Each path below is one point turned by a fixed rotation once a step. After each direction that follows a path, write how fast that rotation turns it, in deg/step (0 if it stays still).
Each turn is a multiple of 5 degrees from 10 to 175, or 0.

[-0.65  1.80  3.51  2.64  1.78 -0.33  2.02  1.11  1.22 -2.05 -4.27 -0.07
 -3.84  3.58  4.64  0.08 -1.07]
[-2.86 -0.45 -0.10  2.56  2.98 -2.11  2.19  2.62  2.15 -1.81 -5.23  0.06
 -2.82  3.64 -2.63 -0.84 -2.35]
[-1.51  1.28 -1.18  1.46  3.33 -0.94  3.39  1.56  4.42  2.01 -5.07 -2.10
  0.89  1.26  3.21 -1.03 -2.17]
[-0.32  1.67  3.00  0.77  3.50 -4.96 -0.82  0.43  1.61  1.68 -3.39 -3.05
 -2.16  2.74  1.25 -2.91 -2.58]
[ 0.54 -0.12 -1.84  0.04  0.91 -2.95 -1.56 -0.13  2.20 -2.07 -7.17 -1.45
  0.57  1.22 -0.15 -2.75 -4.40]
[ 1.85  3.39  0.72  3.14  0.48 -2.17  0.52 -1.16  1.72 -2.15 -4.65 -0.57
 -0.32  2.41  5.61 -0.26 -2.75]
[ 0.79  1.18  2.05  4.22  2.39 -3.13  0.34  0.70  1.15 -2.66 -4.02  2.91
 -2.87  2.96 -1.22 -2.03 -2.64]
[-1.68  3.10 -0.99  2.23  2.14  0.72  3.43  0.37  3.32 -0.23 -6.46  2.15
  0.42  0.10  0.12 -1.30 -3.22]
[-1.89  3.33  3.01  2.33  3.86 -2.62  1.79 -1.47  1.74  2.65 -4.78 -0.84
 -3.34  0.24  2.17 -1.39 -0.24]
[-1.45 -1.19  1.18 -0.95  2.73 -1.38 -0.81  0.84  1.13 -0.32 -7.90 -0.68
 -3.10  0.59 -0.90 -3.51 -2.16]
[-1.60  1.71 -0.40  0.05  0.38 -0.21  1.08 -0.34  1.73 -2.01 -6.79 -3.34
 -1.33  2.26  4.61  0.53 -2.54]
[ 0.51 -1.17  1.65  4.13  2.55 -4.13  0.67  1.32  1.45 -2.16 -3.62 -1.32
 -3.63  4.27  2.24 -0.49 -1.02]
[-0.32  0.56 -0.83  1.48  2.27 -0.78  2.22  3.69  3.60 -1.98 -4.77  0.82
  0.62  3.65 -0.14 -2.27 -4.55]
[-1.36  4.59 -0.21  3.20  3.15 -3.91  2.50 -0.71  3.15  1.76 -3.03 -2.03
  0.43  2.08  2.02 -0.29 -2.67]
[ 1.66  0.06  1.59  1.80  3.57 -4.61 -1.16 -0.21  2.08  1.51 -5.41  0.41
 -0.93  0.16 -0.42 -4.49 -2.51]
[-0.07  4.15  0.39 -1.15  0.34 -0.42 -0.70 -1.20  1.20 -1.54 -7.06 -0.36
 -0.18  0.83  2.17 -2.27 -4.73]
[-0.14  1.70  0.80  4.68  1.30 -3.35  0.16 -2.89  0.30 -2.42 -5.66 -0.28
 -3.65  1.23  2.68  0.20 -0.74]
[ 0.28 -0.63  1.73  2.42  2.17  0.78  1.87  2.52  1.94 -2.47 -6.28  3.32
 -2.82  1.95  0.87 -2.33 -2.19]
[-4.08  4.37  0.23  1.71  2.57 -0.14  3.86  0.84  2.40 -0.20 -4.77 -0.82
 -1.94  2.88  0.76  0.74 -2.43]
[-1.51 -1.38  0.61  2.84  4.32 -3.56  1.65  0.56  2.76  2.34 -5.46 -1.85
 -2.63  0.53  0.49 -1.84  0.15]
[-0.45  0.57  1.72 -2.38  2.22 -0.70 -0.15  2.35  2.17  0.29 -6.08 -2.27
 -0.45  2.26  2.37 -3.39 -3.76]
[-0.89  1.96 -0.76  1.74  0.74 -4.71 -0.67 -1.35  0.91 -2.11 -4.94 -4.23
 -1.54  3.40  1.93  0.34 -2.95]
[ 3.13 -1.87  0.10  4.04  1.83 -2.86  0.20  1.56  2.59 -2.54 -5.18  0.98
 -0.37  2.29  2.91 -2.12 -2.38]
[-0.28  5.10  1.65  2.02  1.78 -1.22  2.08  1.34  2.25 -1.82 -2.97  1.54
 -0.01  4.02  1.00 -1.29 -4.81]
[-1.53  2.60 -1.03  4.86  3.27 -4.21  1.79 -1.59  2.66  0.98 -5.08  0.66
 -0.94 -0.10 -1.33 -1.16 -1.65]
[ 0.68  1.64  2.36  0.27  3.18 -0.22  0.75  0.10  2.25  2.06 -6.66  1.43
 -0.91 -0.98  2.61 -4.10 -2.00]
Directions:
[-1.00  0.73  0.20 -1.05  1.45 -0.46  0.23 -0.24  0.68  3.14  0.02 -0.67
  0.68 -1.37 -1.14 -1.19  0.08] -> 65
[ 1.00 -0.18 -0.80 -2.36 -0.32 -1.91  1.02 -0.02  0.70  0.77 -0.20  1.70
 -1.37  0.12  0.44  1.66 -0.31] -> 0
[ 1.17 -0.61  2.80 -0.78  0.74  0.12 -0.82  1.50 -0.41  0.20  0.86  1.19
 -1.06  0.85 -0.04 -1.74 -0.15] -> 130
